In the rows, 128 means zero.
One turn sends every row of this set to another row. A few are shown first. Where does it send the rows asked after them?
dinab: [144 169 149  93  63 145 157 117 123  85 138 119 117 174 103  96 111 114
 107 155 116 102 141 117]
Roku: [170 140 109 118 124 114 171 133 129  93 134 113 103 135 133 121 106 134
 133 173 134 111 174 140]
fuve: [151 156 113 108  99  82 152 115 118  74 155 130 119 132  93 108 109 131
 124 152 114 121 150 127]
lufut: [118 158 107 130 119 102 156 103 128 102 145 111 135 114 129 131 118 153
 108 116 125 141 141 109]
vosa: [111 159 145 118 113 102 174 136 138 119 118 100 106 158 125 104 116 148
 115 160 128 100 172 117]
Sovin: [168 159 133 129  85 131 141  95 123 120 147 121 153 132  95 138 118 142
 111 115 128  89 123 139]
vaf: [150 151 145 128  77 165 147 109 151 128 127 107 126 159 107 125 130 133
 103 164 126  71 122 130]
suz: [133 141 123  98  90 144 142 101 139 126 140 132  87 158 120 103 121 131
 102 117  77 115 146  94]
Risep: [181 145 123 120  78 143 151  84 121 107 127 129 111 155 134 118 108 142
 137 131 151 127 115 141]
taza: [161 136 119 146 111 136 161  99 139  88 116 142 103 134 132 101 140 146
 108 179 137 150 137 119]
gom: [119 158 150 128  96 110 175 109 130  97 152 108 146 117 137 105 125 132
  85 134 141  99 114 132]
tiv: [144 129 126 117 136 150 170 107 125 134 122 135 105 130 157 119 121 135
  99 110 123 133 169 118]
pada: [145 148 146 139 102 120 153  99 129 130 140 116 156 126 106 130 122 146
 120 113 136  95 136 158]
dogo: [134 135 128 122 108 144 158  98 140 105 150 154 134 111 108 114 140 114
  59 144 104 113 135 110]
nadum: [125 139 127  98 120 164 145 118 136 127 130 134  93 153 115 113 133 124
  92 127  87 106 158  96]
posa: [164 125 120 135 124 154 173 107 137 138 104 154 104 141 135 117 133 141
  92 163 145  90 140 139]
mip: [115 147 137  99  75 127 168  89 134 138 111 143 105 182 118 103 105 130
  98 138 133 119 143 109]
fofip: [174 130 129 113 124 126 164 126 139  93 135 116  95 130 127 126 116 118
 112 194 138 114 166 129]

taza -> mip
dogo -> Risep
pada -> fofip
Now find these:
posa -> dinab
vaf -> fuve
Roku -> nadum

